Small tables with named rows and columns. After each table, cells are looked up by row and column.

Lop =
,Vizami,Datip,Fadil,Gen,Bapamun,Sed,Lorira,Gukide
Vola,662,430,435,550,394,338,619,383
Fopod,348,177,205,284,642,895,290,850
Vik,510,639,645,671,225,86,582,135
Rut,435,167,187,328,623,866,371,834
Bup,512,496,501,600,325,310,553,337
Lobuzo,443,271,282,449,503,698,440,680
Vogeze,302,579,606,507,343,287,363,296
Napap,392,483,504,485,399,392,412,401
Tizig,322,377,397,453,453,593,360,571
Gesu,674,305,303,535,451,528,628,553
Mutezim,386,355,378,413,493,596,376,584

Lorira of Bup is 553
Lorira of Fopod is 290
Gen of Vola is 550
Gukide of Lobuzo is 680
Fadil of Tizig is 397
Vizami of Napap is 392
Gen of Mutezim is 413
Datip of Tizig is 377

Tomima =
,Nibi,Sur,Guzer
Dum,189,32,103
Rugofa,83,175,166
Nitagal,26,133,87
Bega,25,97,81
Fal,28,109,81
Zosub,111,70,71
Volagib,95,188,194
Zekimov,130,58,50
Besalak,78,67,70
Tik,66,172,156
Letil,140,57,64
Nenekes,187,120,180
Pata,76,181,161
Ponozuv,171,121,148

Sur of Bega = 97
Guzer of Ponozuv = 148
Nibi of Zekimov = 130
Guzer of Letil = 64
Nibi of Dum = 189
Sur of Letil = 57
Guzer of Rugofa = 166
Guzer of Besalak = 70
Nibi of Nenekes = 187
Sur of Rugofa = 175
Nibi of Besalak = 78
Nibi of Pata = 76
Nibi of Letil = 140
Sur of Zekimov = 58
Sur of Ponozuv = 121
Sur of Nitagal = 133
Guzer of Zosub = 71
Nibi of Volagib = 95
Sur of Dum = 32
Guzer of Tik = 156
Which row has the largest Sur? Volagib

Vopa:
cols = Sozog, Bigidel, Giv, Gagu, Gepaz, Fifero
Kovuz: [418, 419, 357, 437, 502, 728]
Tez: [452, 580, 434, 362, 537, 736]
Pokedan: [488, 789, 577, 332, 702, 625]
Konufol: [413, 493, 474, 402, 119, 654]
Zavesaz: [551, 673, 577, 414, 512, 342]
Lom: [567, 523, 479, 426, 472, 468]
Rem: [657, 465, 572, 481, 385, 544]
Vin: [111, 523, 806, 701, 37, 940]
Vus: [575, 589, 544, 438, 514, 386]
Vunaled: [375, 422, 909, 901, 375, 602]
Gaba: [283, 377, 574, 714, 426, 576]
Voguro: [547, 327, 466, 603, 510, 458]
Falil: [455, 420, 508, 565, 466, 597]

What is the Sozog of Kovuz in Vopa?
418
What is the Gepaz of Falil in Vopa?
466
What is the Bigidel of Lom in Vopa?
523
What is the Giv of Tez in Vopa?
434
What is the Fifero of Tez in Vopa?
736
What is the Gagu of Vunaled in Vopa?
901
What is the Sozog of Tez in Vopa?
452
What is the Sozog of Lom in Vopa?
567
What is the Gepaz of Kovuz in Vopa?
502
What is the Bigidel of Voguro in Vopa?
327
What is the Gepaz of Vin in Vopa?
37
What is the Fifero of Falil in Vopa?
597
What is the Gepaz of Vunaled in Vopa?
375
What is the Gagu of Pokedan in Vopa?
332
What is the Gagu of Vus in Vopa?
438
What is the Giv of Falil in Vopa?
508
What is the Gepaz of Vus in Vopa?
514
What is the Gagu of Lom in Vopa?
426

Mumudu =
|  | Gizarik | Zevi |
|---|---|---|
| Nimo | 0.6 | 0.7 |
| Rakaves | 0.4 | 0.8 |
| Zadi | 0.5 | 0.8 |
| Kal | 0.3 | 0.6 |
| Zeme | 0.5 | 0.1 |
| Nit | 0.5 | 0.7 |
| Vinid | 0.7 | 0.3 |
| Panozi | 0.6 | 0.7 |
| Kete | 0.3 | 0.7 |
| Sez | 0.5 | 0.8 |
| Tumumo | 0.4 | 0.8 |
| Ped | 0.4 | 0.8 |
| Ner | 0.7 | 0.3 |

What is the Zevi of Nit in Mumudu? 0.7
What is the Zevi of Ner in Mumudu? 0.3
What is the Gizarik of Kete in Mumudu? 0.3
What is the Gizarik of Nit in Mumudu? 0.5
What is the Zevi of Rakaves in Mumudu? 0.8
What is the Zevi of Vinid in Mumudu? 0.3
What is the Gizarik of Zeme in Mumudu? 0.5
What is the Gizarik of Tumumo in Mumudu? 0.4

Mivu =
|  | Moguful | Gelik | Famotab | Rupid | Tamibit | Zok | Zisiveb | Zato | Kal |
|---|---|---|---|---|---|---|---|---|---|
| Gis | 2.604 | 1.893 | 3.524 | 1.661 | 1.860 | 2.818 | -3.236 | -5.147 | 3.193 |
| Laza | -2.963 | -3.422 | -0.981 | -4.264 | -3.289 | -2.995 | 2.215 | 5.081 | -2.215 |
| Suripen | 2.988 | 2.008 | -3.255 | 2.303 | 2.483 | 2.469 | -2.875 | -2.482 | -0.393 |
| Fetug | 0.974 | 1.559 | 0.505 | 1.980 | 2.584 | -2.515 | 1.335 | -2.961 | -1.133 |
| Bufe | -1.352 | -2.244 | -4.127 | -1.932 | -1.957 | -1.633 | 1.834 | 6.355 | -3.183 |
| Zol | -3.370 | -1.226 | 6.037 | -0.930 | -1.564 | 1.631 | -0.272 | -1.561 | 5.069 |

Fetug, Gelik: 1.559
Laza, Zisiveb: 2.215
Bufe, Famotab: -4.127
Bufe, Zato: 6.355
Zol, Gelik: -1.226
Bufe, Zisiveb: 1.834
Fetug, Famotab: 0.505
Suripen, Rupid: 2.303
Suripen, Moguful: 2.988
Zol, Tamibit: -1.564
Fetug, Zok: -2.515
Suripen, Tamibit: 2.483
Fetug, Rupid: 1.980
Zol, Kal: 5.069
Gis, Gelik: 1.893
Suripen, Zato: -2.482
Gis, Zisiveb: -3.236
Zol, Rupid: -0.930
Bufe, Gelik: -2.244
Zol, Famotab: 6.037

